In the data rows, the value 500 means zero.
Two rows play each game, the first against the second. How much does the first row win by? 10 is about a draw, 20 a big win and 0 a big loss. Wins can go round in a circle: one row can beat a second, the second a third and the third the first. Each row has two weighted sums of its numbers, A and B, taken from their middle values. A row wins by its A times the other's B, less its B times the other's A.
tensor([404, 345, 352, 495, 370, 455, 452, 433, 375, 516])
tensor([475, 348, 352, 573, 479, 491, 552, 529, 628, 674]) ~ 1
tensor([566, 731, 484, 520, 349, 349, 590, 558, 346, 572])
tensor([537, 507, 505, 426, 349, 349, 441, 507, 529, 347]) ~ 9
tensor([722, 389, 401, 600, 363, 358, 669, 353, 346, 482])
tensor([662, 457, 352, 590, 349, 381, 552, 397, 346, 513]) ~ 11
tensor([707, 741, 352, 602, 349, 349, 611, 589, 365, 347])
tensor([436, 548, 504, 384, 358, 349, 382, 368, 503, 531]) ~ 10
tensor([431, 361, 513, 395, 349, 349, 461, 561, 404, 530])
tensor([355, 801, 614, 403, 501, 437, 402, 500, 440, 613]) ~ 10
tensor([843, 598, 522, 798, 696, 585, 775, 937, 346, 515])
tensor([873, 487, 396, 755, 593, 516, 748, 921, 346, 423]) ~ 14
tensor([550, 754, 467, 583, 363, 418, 691, 420, 386, 621])
tensor([549, 468, 492, 521, 349, 517, 566, 353, 533, 772]) ~ 17
tensor([721, 932, 392, 720, 349, 349, 783, 424, 416, 402])
tensor([634, 550, 494, 418, 349, 412, 504, 353, 558, 477]) ~ 15
tensor([368, 660, 747, 360, 674, 349, 345, 594, 512, 795])
tensor([480, 790, 401, 516, 426, 395, 553, 438, 460, 347]) ~ 10
tensor([355, 547, 942, 365, 751, 454, 345, 529, 714, 789])
tensor([505, 537, 352, 433, 349, 349, 484, 470, 521, 429]) ~ 10
tensor([371, 345, 371, 489, 349, 445, 390, 511, 538, 347])
tensor([551, 491, 352, 469, 349, 349, 615, 368, 410, 499]) ~ 5
tensor([521, 406, 352, 534, 349, 349, 500, 353, 403, 462])
tensor([524, 719, 405, 446, 349, 349, 543, 387, 464, 347]) ~ 10
tensor([469, 473, 531, 436, 377, 362, 573, 353, 346, 672])
tensor([517, 345, 356, 735, 690, 390, 710, 761, 692, 999]) ~ 17
tensor([379, 677, 484, 491, 391, 349, 451, 431, 393, 394])
tensor([480, 695, 530, 396, 466, 349, 469, 562, 479, 521]) ~ 12
tensor([405, 632, 575, 460, 393, 523, 495, 442, 461, 616])
tensor([650, 718, 388, 560, 349, 349, 605, 353, 570, 482]) ~ 14
tensor([850, 345, 373, 999, 723, 563, 896, 781, 346, 931])
tensor([596, 432, 352, 537, 349, 349, 671, 353, 411, 470]) ~ 13
tensor([576, 620, 429, 624, 349, 434, 552, 444, 468, 559])
tensor([873, 741, 406, 820, 462, 489, 721, 752, 346, 347]) ~ 5
tensor([679, 599, 416, 579, 349, 349, 688, 353, 415, 593])
tensor([519, 999, 387, 433, 349, 349, 605, 392, 497, 600]) ~ 10
tensor([429, 635, 830, 360, 532, 564, 404, 511, 503, 707])
tensor([355, 452, 624, 427, 601, 472, 345, 835, 539, 549]) ~ 6
tensor([365, 458, 756, 367, 661, 626, 345, 743, 659, 633])
tensor([518, 525, 526, 633, 349, 349, 526, 383, 551, 489]) ~ 10
tensor([355, 765, 853, 362, 667, 555, 345, 624, 429, 819])
tensor([439, 345, 352, 406, 349, 382, 556, 413, 346, 450]) ~ 9
tensor([400, 345, 352, 442, 397, 349, 580, 500, 511, 421])
tensor([455, 423, 352, 457, 349, 404, 574, 569, 436, 347]) ~ 8
tensor([480, 624, 496, 477, 426, 383, 473, 494, 395, 485])
tensor([555, 635, 473, 520, 349, 349, 509, 426, 481, 693]) ~ 12
tensor([658, 345, 352, 589, 599, 554, 842, 742, 537, 984])
tensor([658, 571, 376, 490, 349, 349, 594, 383, 346, 347]) ~ 2
tensor([768, 585, 402, 567, 349, 349, 578, 353, 346, 347])
tensor([605, 721, 352, 596, 349, 349, 621, 390, 403, 513]) ~ 12
tensor([721, 345, 389, 904, 742, 741, 854, 958, 387, 737])
tensor([665, 726, 400, 546, 349, 366, 548, 353, 462, 583]) ~ 7
tensor([355, 532, 612, 360, 388, 441, 351, 476, 411, 707])
tensor([682, 769, 352, 806, 589, 478, 764, 651, 346, 347]) ~ 9
tensor([508, 969, 548, 480, 381, 349, 635, 353, 593, 636])
tensor([553, 403, 382, 508, 349, 349, 523, 353, 346, 574]) ~ 14
tensor([528, 693, 524, 389, 349, 349, 556, 353, 523, 505])
tensor([579, 687, 416, 579, 349, 349, 694, 353, 450, 416]) ~ 10
tensor([524, 771, 574, 476, 349, 456, 509, 353, 684, 517])
tensor([355, 572, 779, 360, 585, 518, 367, 587, 564, 616]) ~ 4
tensor([595, 650, 441, 418, 349, 460, 502, 353, 346, 347])
tensor([438, 507, 910, 403, 745, 639, 346, 724, 759, 576]) ~ 11
tensor([590, 409, 388, 459, 349, 354, 523, 353, 543, 347])
tensor([532, 460, 352, 445, 349, 458, 552, 353, 448, 378]) ~ 10
tensor([458, 345, 352, 562, 349, 349, 510, 429, 346, 347])
tensor([591, 495, 518, 522, 349, 349, 565, 501, 631, 504]) ~ 7
tensor([624, 353, 352, 556, 349, 476, 576, 360, 422, 481])
tensor([482, 428, 634, 397, 426, 366, 522, 561, 465, 569]) ~ 7
tensor([715, 905, 352, 514, 349, 349, 529, 432, 414, 347])
tensor([678, 564, 399, 527, 349, 349, 645, 402, 460, 597]) ~ 16
tensor([668, 345, 352, 885, 740, 554, 765, 888, 685, 827])
tensor([784, 345, 410, 851, 770, 568, 844, 915, 405, 556]) ~ 4
tensor([359, 526, 660, 429, 589, 618, 457, 502, 386, 548])
tensor([853, 345, 418, 900, 680, 614, 739, 811, 346, 386]) ~ 13
tensor([355, 484, 609, 360, 479, 543, 392, 467, 451, 645])
tensor([591, 562, 388, 539, 405, 349, 578, 353, 418, 546]) ~ 10
tensor([355, 723, 585, 360, 455, 349, 354, 483, 494, 607])
tensor([737, 684, 352, 730, 457, 395, 690, 353, 346, 347]) ~ 11
tensor([422, 585, 539, 399, 349, 349, 507, 479, 365, 496])
tensor([556, 604, 454, 471, 349, 442, 577, 358, 715, 347]) ~ 13
tensor([539, 518, 519, 506, 349, 572, 568, 353, 621, 425])
tensor([419, 345, 352, 533, 349, 349, 486, 353, 497, 347]) ~ 15
tensor([488, 367, 352, 393, 349, 401, 505, 353, 406, 598])
tensor([355, 591, 909, 378, 627, 569, 345, 561, 792, 685]) ~ 4
tensor([502, 717, 427, 476, 349, 351, 493, 490, 545, 373])
tensor([470, 345, 352, 592, 480, 349, 587, 606, 536, 402]) ~ 11
tensor([567, 345, 352, 571, 349, 349, 528, 558, 390, 461])
tensor([558, 345, 352, 692, 574, 349, 702, 732, 597, 612]) ~ 9
tensor([402, 550, 676, 418, 481, 516, 483, 492, 351, 622])
tensor([514, 887, 352, 531, 349, 423, 522, 467, 374, 390]) ~ 10
tensor([747, 472, 352, 602, 359, 365, 617, 517, 346, 614])
tensor([749, 430, 412, 836, 628, 637, 822, 836, 528, 833]) ~ 12
tensor([381, 345, 656, 445, 503, 691, 348, 469, 534, 439])
tensor([641, 784, 391, 489, 349, 349, 626, 353, 346, 420]) ~ 13
tensor([355, 394, 610, 360, 375, 385, 360, 631, 513, 525])
tensor([355, 493, 533, 360, 480, 484, 345, 457, 516, 661]) ~ 10
tensor([530, 533, 459, 488, 349, 349, 633, 353, 500, 409])
tensor([467, 727, 352, 502, 349, 349, 641, 388, 609, 571]) ~ 12
tensor([704, 524, 352, 623, 413, 378, 595, 353, 346, 356])
tensor([374, 634, 723, 360, 617, 560, 345, 574, 500, 687]) ~ 11
tensor([437, 592, 416, 503, 394, 389, 557, 420, 622, 383])
tensor([355, 778, 844, 360, 703, 633, 357, 619, 566, 766]) ~ 8
tensor([433, 485, 385, 407, 349, 462, 570, 353, 440, 416])
tensor([355, 468, 904, 396, 779, 553, 345, 588, 643, 861]) ~ 10
tensor([355, 560, 937, 375, 891, 461, 345, 636, 686, 730])
tensor([452, 501, 352, 551, 349, 349, 489, 353, 441, 347]) ~ 5
tensor([463, 392, 352, 493, 585, 407, 508, 597, 547, 515])
tensor([409, 507, 352, 558, 616, 349, 601, 491, 503, 725]) ~ 10
tensor([460, 636, 449, 472, 443, 403, 522, 413, 410, 513])
tensor([565, 518, 352, 590, 349, 349, 500, 382, 346, 407]) ~ 10
tensor([633, 345, 352, 792, 700, 563, 725, 806, 553, 675])
tensor([533, 705, 370, 617, 349, 349, 606, 353, 346, 412]) ~ 13
tensor([689, 773, 352, 462, 349, 349, 640, 353, 475, 497])
tensor([898, 397, 441, 783, 466, 558, 705, 702, 346, 494]) ~ 2
tensor([584, 770, 461, 473, 349, 349, 545, 373, 391, 347])
tensor([608, 801, 478, 546, 349, 349, 623, 353, 576, 626]) ~ 17
tensor([406, 345, 501, 410, 474, 616, 345, 578, 475, 435])
tensor([696, 757, 374, 608, 371, 349, 669, 357, 346, 347]) ~ 11
tensor([356, 508, 609, 360, 536, 571, 369, 514, 734, 666])
tensor([468, 727, 435, 402, 413, 526, 462, 353, 633, 642]) ~ 9
tensor([355, 448, 771, 426, 698, 506, 345, 506, 600, 590])
tensor([355, 507, 888, 360, 579, 656, 345, 602, 686, 744]) ~ 19
tensor([421, 409, 427, 428, 349, 349, 500, 431, 487, 388])
tensor([368, 434, 421, 568, 349, 387, 517, 475, 580, 347]) ~ 11
tensor([429, 407, 352, 452, 349, 591, 391, 469, 749, 347])
tensor([366, 599, 861, 360, 804, 768, 345, 609, 763, 759]) ~ 3
